3.91; 5.45; 2.56; -2.64; 3.42; -3.88; -5.27; 3.58; 2.08; -0.37; 3.07; -6.01; 4.78; -1.62; -2.85; 1.78; -0.76; -2.11; -1.37; -2.08; -4.67; -4.63; -6.22; 1.10; 9.36; -3.35; -0.10; -3.58; -1.00  <20>
1.57; 3.39; 2.31; -2.64; -2.29; -2.26; -0.40; -1.00; -1.75; -1.59; -2.10; -0.48; -5.30; 5.84; -5.78; 0.98; 0.46; -6.70; -1.82; 0.83; -2.60; 0.87; -0.69; 5.13; 0.17; 2.26; -1.60; -0.85; -3.25  <148>
3.32; -0.69; -2.79; -3.21; -2.29; -2.26; -0.40; -1.00; -1.75; -1.59; -2.10; -0.48; -5.30; 5.84; -5.78; 0.98; 0.46; 0.48; -1.82; 0.83; -2.60; 0.87; -0.69; 5.13; 0.17; 2.26; -1.60; -0.85; -3.25  <187>
1.83; -1.57; -1.57; 1.35; -2.16; -2.18; 2.34; -1.37; 6.54; 2.46; -4.90; 1.32; -6.18; 1.59; -3.30; -2.30; 4.90; -7.15; -5.28; -1.94; -1.81; 2.87; 4.06; -2.95; -3.16; -3.95; 1.39; -1.71; -1.65  <141>
1.85; 1.10; 0.36; 0.75; 1.03; -0.32; -2.07; 3.19; 0.71; 3.51; -1.67; -2.33; 6.22; -5.43; -1.45; 2.24; 0.75; 0.54; 1.27; -8.25; -2.38; -2.58; -5.05; -1.35; -0.66; -5.40; 0.75; -3.22; -1.26  <193>
1.49; 1.86; 1.70; 3.62; 0.21; 6.34; -1.77; -1.66; 0.06; -5.08; -0.25; 2.32; -2.03; -5.18; 3.34; -0.69; -2.79; -3.21; 2.54; 1.60; -4.48; 1.14; -1.66; -2.70; 7.19; 3.10; -3.40; 2.91; 6.79  <106>
0.12; -0.26; -3.62; 2.02; 3.34; -0.59; -0.02; -2.55; -1.02; 2.40; -6.87; 2.98; -1.76; -2.43; 1.27; 2.03; 1.29; -2.04; -0.46; -5.74; -3.94; 1.19; -2.39; -1.40; -5.42; -1.03; -0.60; -6.06; -0.90  <192>
-0.62; -3.05; -3.63; -1.37; -5.12; 4.10; 0.54; -6.23; -2.60; -2.95; -1.56; 4.02; -6.40; 0.88; 3.34; -2.32; -0.77; 4.50; 2.49; 4.36; 1.30; 3.19; 1.68; 1.21; -7.11; 3.22; 1.52; 5.33; 1.78  <88>
-0.10; -2.74; -3.13; 2.38; 6.71; 6.59; 4.02; -2.70; -1.85; -3.37; -2.93; 5.46; 1.68; -4.46; 1.41; 3.23; -2.33; -1.07; 2.18; -2.54; -2.40; 2.49; 1.39; -3.95; -2.95; 4.06; -3.16; -2.36; 0.81  <24>
then: 3.34; -0.69; -2.79; -3.21	2.54
then: 1.39; -3.95; -2.95; 4.06; -3.16	-2.36
then: -3.21; -2.29; -2.26; -0.40	-1.00
then: -4.67; -4.63; -6.22	1.10
then: -3.94; 1.19	-2.39
then: 1.30; 3.19; 1.68; 1.21	-7.11
then: 1.21; -7.11	3.22

